Small tables with named rows and columns. After each table, cells are looked up by row and column.

menamad
|  | vos | gemil | nafiz | tetumen | pefi | zan |
|---|---|---|---|---|---|---|
| biruvi | 207 | 155 | 130 | 140 | 231 | 61 |
| feforut | 150 | 155 | 132 | 113 | 212 | 139 |
| geku | 196 | 130 | 157 | 78 | 135 | 164 |
| rokedug | 149 | 161 | 192 | 190 | 174 | 149 |
| nege | 184 | 132 | 134 | 131 | 139 | 176 |
| vavak | 201 | 191 | 177 | 252 | 158 | 103 |
| sosure | 118 | 170 | 149 | 173 | 134 | 171 |
| tibuf | 136 | 114 | 166 | 152 | 100 | 135 |
| pasikur | 156 | 171 | 190 | 247 | 147 | 48 |
| fazis | 140 | 226 | 112 | 184 | 185 | 174 |
| lof | 146 | 179 | 133 | 227 | 190 | 117 |
| laf | 166 | 169 | 133 | 139 | 128 | 110 |

vos of pasikur is 156
tetumen of feforut is 113
nafiz of geku is 157
pefi of rokedug is 174
tetumen of biruvi is 140
zan of rokedug is 149
pefi of lof is 190
zan of nege is 176
pefi of biruvi is 231
tetumen of geku is 78
Which row has the largest zan? nege

kerak =
         dubok   gak  guvena  peloz   bos  gizosib  mogip  salus  pigome
genot     -297     0     264   -233  -215      149    -36   -252    -402
dag       -384  -100    -235   -419   763     -202   -327   -209    -254
taganul   -432  -181     269   -380  -224      -30   -513     66     163
vele       380   211     141   -163    27      376   -754   -290    -447
mige      -291  -150     114    -42    80     -117    330   -297    -414
zerafo    -425   693     395    348  -471       -1   -554    441    -153
gef       -242   191     323   -315  -330     -279     48    -84      84
ginode    -156  -159     412    146  -505      316   -902   -217    -242

salus of taganul = 66
guvena of gef = 323
guvena of dag = -235
guvena of vele = 141
gak of zerafo = 693
gizosib of gef = -279
dubok of dag = -384
gak of gef = 191
bos of mige = 80
pigome of dag = -254
gizosib of vele = 376
gak of dag = -100
pigome of vele = -447
bos of dag = 763
dubok of zerafo = -425
peloz of zerafo = 348
mogip of dag = -327

koborom =
|  | bomer | pavore |
|---|---|---|
| mub | 170 | 13 |
| rufi | 176 | 173 |
| senok | 169 | 201 |
| bas | 184 | 162 |
| vezez | 217 | 159 |
| fufuvor | 174 | 228 |
| bol | 105 | 189 |
| zopovol | 171 | 141 |
| boku | 69 | 77 |
| faroku | 179 | 201 |

bas, pavore => 162
boku, bomer => 69
mub, pavore => 13
boku, pavore => 77
rufi, bomer => 176
fufuvor, bomer => 174
senok, pavore => 201
rufi, pavore => 173
bas, bomer => 184
faroku, bomer => 179
mub, bomer => 170
fufuvor, pavore => 228
senok, bomer => 169
bol, bomer => 105
faroku, pavore => 201
vezez, pavore => 159

ledom
            nev  lubigub
rup       -3.22    28.65
zagi     -44.08    51.49
tazuta     6.36    27.23
poz        0.98    28.78
zelol    -25.17    42.25
zodirur   14.58    27.18
musemi     0.22    34.05
temif      8.22    28.60
gimubes  -52.65    50.44
belato    -5.40    37.50
mir      -40.95    49.00
sozute    10.64    33.59
sozav     -6.36    31.29
zivi     -15.09    44.00

What is the lubigub of tazuta in ledom? 27.23
What is the nev of zagi in ledom? -44.08
What is the lubigub of rup in ledom? 28.65
What is the nev of poz in ledom? 0.98
What is the lubigub of zagi in ledom? 51.49
What is the nev of zivi in ledom? -15.09
Row with the largest lubigub: zagi

zuvaz =
	fanun	sil	der	kem	soneben
vutafaz	196	32	9	15	138
tol	25	12	22	163	166
rika	39	12	18	106	218
tomara	229	88	12	17	49
zutenet	16	13	105	224	39
piba	19	13	24	179	158
lagero	58	13	13	76	232
zeg	97	221	46	14	12
vos	149	190	27	15	18

What is the fanun of zutenet in zuvaz?
16
What is the sil of tomara in zuvaz?
88
What is the kem of tomara in zuvaz?
17
What is the kem of piba in zuvaz?
179
What is the soneben of vos in zuvaz?
18
What is the fanun of tol in zuvaz?
25
What is the kem of rika in zuvaz?
106
What is the soneben of piba in zuvaz?
158
What is the soneben of lagero in zuvaz?
232
What is the sil of zutenet in zuvaz?
13
What is the fanun of lagero in zuvaz?
58
What is the sil of piba in zuvaz?
13
What is the fanun of tomara in zuvaz?
229
What is the kem of lagero in zuvaz?
76

